One turn moves every row onto another: examples first, then more rows asked:
timo: -.02 -.11 -.12 -.06  .21 -.06  .18  .16  .04  .23 -.21 -.02
vumu:  .07 -.07 -.12 -.08  .16 -.02  .24 -.05  .11  .29  .01  .13
zizek:  .00 -.12 -.10 -.11  .15  .00  .22  .03  .07  .10  .21 -.27
tig: -.02 -.33 -.12  .04  .14 -.07  .12  .18  .04  .03  .12 -.14
dudi:  .00 -.13 -.10 -.16  .15 -.02  .24  .10  .06  .11  .17 -.28
Zibiz: -.04 -.02 -.11 -.11  .25 -.03  .13  .12  .07  .14  .26  .15
Pov:  .01 -.12 -.14 -.09  .23 -.01  .10  .20 -.02  .23 -.18 -.04
zed: -.13 -.03 -.12  .03  .26 -.03  .00  .20 -.01  .07  .14  .03
Gir: -.04 -.16 -.10 -.09  .17 -.02  .19  .07  .03  .13  .18 -.31
duv: -.02 -.10 -.12 -.03  .24 -.05  .11  .05  .02  .16  .35 -.11
Torok: -.03 -.15 -.10 -.04  .02 -.05  .06  .02 -.02  .25 -.07  .10
Dor:  .06 -.32 -.11 -.13  .18 -.06  .23  .16  .15  .02  .09 -.08
luta: -.02 -.18 -.11 -.11  .10 -.02  .09 -.04  .05  .25 -.10  .12
kozi:  .06 -.07 -.11 -.21  .32 -.02  .21  .11  .14  .06  .17 -.12
vire:  .13 -.06 -.13 -.14  .19  .03  .19 -.02  .08  .26  .03  .13
tuken:  .00 -.08 -.15  .12  .12  .01  .01  .02 -.08  .26  .05  .02
Pemu: -.01 -.14 -.10 -.08  .07 -.02  .07  .04  .02  .18 -.17  .07
vilin: -.09 -.08 -.12 -.17  .37 -.04  .12  .24  .09  .11  .06  .05
biz: -.06 -.08 -.12  .15  .11 -.05  .08  .03 -.05  .27  .00  .02
pelek:  .05 -.30 -.11 -.01  .11 -.05  .18  .04  .11  .06  .25 -.03
dele: -.04 -.09 -.11 -.06  .25 -.08  .10  .28 -.02  .08  .13 -.22

timo turns into -> vumu
Dor turns into -> pelek
And these:
luta turns into -> Torok
Gir turns into -> dudi
vire turns into -> tuken
zed turns into -> vilin
kozi turns into -> duv

One turn moves every row onto another: examples first, then more rows asked:
tona:  .08  .04  .22 -.07 -.18 -.01  .06 -.07  .00  .15 -.12  .00  .11  .10 -.19
bav:  .14  .00  .11  .11 -.15  .20 -.06 -.09 -.12  .22 -.06  .08 -.09  .07  .04
lenep: -.07  .00  .10  .18 -.08  .04 -.14  .00 -.20  .17 -.02  .26 -.10  .16 -.10
savu: -.01 -.05  .06  .00 -.11 -.05 -.19 -.05 -.05  .05  .01  .16 -.04  .16  .17
sos:  .07  .12 -.04  .03 -.09  .02 -.18 -.17 -.04  .16 -.03  .23 -.05 -.01 -.09
Retev:  .00 -.04  .02  .02 -.13 -.12 -.06 -.07 -.21 -.07  .11  .00 -.12  .09 -.22
fod:  .07  .06 -.06 -.09 -.14 -.08 -.09 -.08 -.04 -.03 -.06 -.05  .01  .11 -.12
zake:  .00 -.07  .30  .06 -.16 -.05  .09 -.02 -.17  .11  .05  .06 -.03  .08 -.27
bitas: -.25  .09  .00  .06 -.13 -.11 -.05 -.18 -.08  .19  .01  .18 -.13  .13 -.14
kebi: -.21  .08  .13  .04 -.05  .03 -.10 -.01 -.12 -.01  .00  .09 -.14  .01  .06
Bog:  .16 -.08  .15  .08 -.16 -.04 -.15  .00 -.02 -.01  .01  .10  .00  .14 -.23
Logar: -.09  .02  .21 -.07 -.08  .07 -.09 -.15 -.07  .31  .02  .21 -.03  .12 -.06
Zetef:  .14 -.07  .05  .08 -.20 -.03  .04  .03 -.16  .13  .04 -.10  .02  .12 -.16
vozu:  .17  .19  .12 -.12 -.07 -.10 -.01 -.15 -.07  .07  .03  .06  .02  .10 -.07
goge: -.16 -.08  .14 -.07 -.11 -.19  .04  .03 -.05  .12 -.08  .13 -.04  .04 -.18
vige: -.18 -.03  .16  .13 -.19  .06  .08 -.11 -.16  .24 -.02  .02 -.14  .18 -.02
Lagep: -.11  .19  .14  .19 -.15 -.01  .11 -.05 -.08  .23  .08  .07 -.01 -.06 -.09
simu:  .07  .07  .00  .11 -.14  .06 -.08 -.08  .12  .11  .12  .18  .05  .20 -.08
bubup: -.17 -.03  .10  .01 -.11  .06  .21 -.05 -.19  .05  .01  .10 -.09 -.02  .00
bonam: -.09  .07  .20 -.04 -.08  .06 -.01 -.12  .02 -.02 -.03  .24  .00  .20  .00
zefi: -.08  .05  .10 -.11 -.13 -.08  .14 -.10 -.19  .11  .00 -.09 -.02  .04 -.17
pake: -.07  .05  .19 -.11 -.11 -.12 -.06 -.13 -.05 -.05 -.05  .11 -.03  .05 -.24
Vosad:  .19 -.03  .21 -.06 -.10 -.11  .02 -.05 -.11  .19  .02  .15  .05  .18 -.09
zuri: -.11 -.13  .16  .12 -.16 -.09  .02  .13 -.07  .10  .00 -.03 -.12  .05 -.19
fuba:  .01  .15  .20  .03 -.17  .02  .11 -.08 -.04  .11  .05 -.18 -.08  .03 -.14
kogek: -.09  .03 -.09 -.07 -.10  .13 -.01 -.08  .00  .08  .08 -.04 -.04  .08  .04
sifa:  .09  .06  .08  .15 -.20 -.08  .04 -.09 -.02  .31  .12  .15  .08  .10  .01
vofat: -.05  .10  .03 -.01 -.19  .02  .03 -.28  .01  .24 -.01 -.01 -.11  .03  .03
sovot: -.02 -.05 -.10  .17 -.17  .04  .12 -.02 -.08  .18  .15  .05 -.07 -.03 -.08
duki: -.09 -.10  .13  .18 -.19 -.06 -.11 -.01  .05  .23  .17  .14 -.07  .05 -.05
rak:  .04  .16  .06  .07 -.09  .19  .09  .00 -.01  .16 -.06  .09  .10  .06 -.05
nodu: -.10  .09  .15  .07 -.12 -.07  .05 -.03 -.06  .15 -.13  .25  .04 -.07  .02
rif: -.11  .09  .03  .08 -.13 -.07 -.01  .01 -.03 -.02  .01 -.11 -.16  .00 -.17
riz: -.02  .08 -.08  .25 -.19  .00 -.02 -.13 -.16  .09 -.04  .05 -.19  .06 -.01
dis:  .07 -.10  .07 -.04 -.09 -.20 -.08  .03 -.11  .03 -.03  .22 -.02  .13 -.10
Vuv: -.01  .00  .19  .19 -.15 -.01  .12 -.08 -.07  .09  .04  .33 -.01  .10 -.15
tobek: -.13 -.11  .05  .05 -.14 -.07  .01 -.15 -.07  .00  .19  .20 -.14  .12 -.04
ref: -.04  .25  .09  .02 -.07  .01  .03 -.11 -.17  .07 -.04  .08  .03  .06  .11
fif:  .23  .13  .11  .07 -.12  .02 -.05 -.04 -.11  .05  .10 -.07 -.06  .13 -.08
lizit: -.03  .04  .06  .12 -.14  .02 -.12 -.09 -.07  .13  .25 -.02 -.10  .17  .07

vozu turns into -> fif
duki turns into -> nodu
bitas turns into -> lenep
And these:
simu turns into -> rak
Bog turns into -> tona

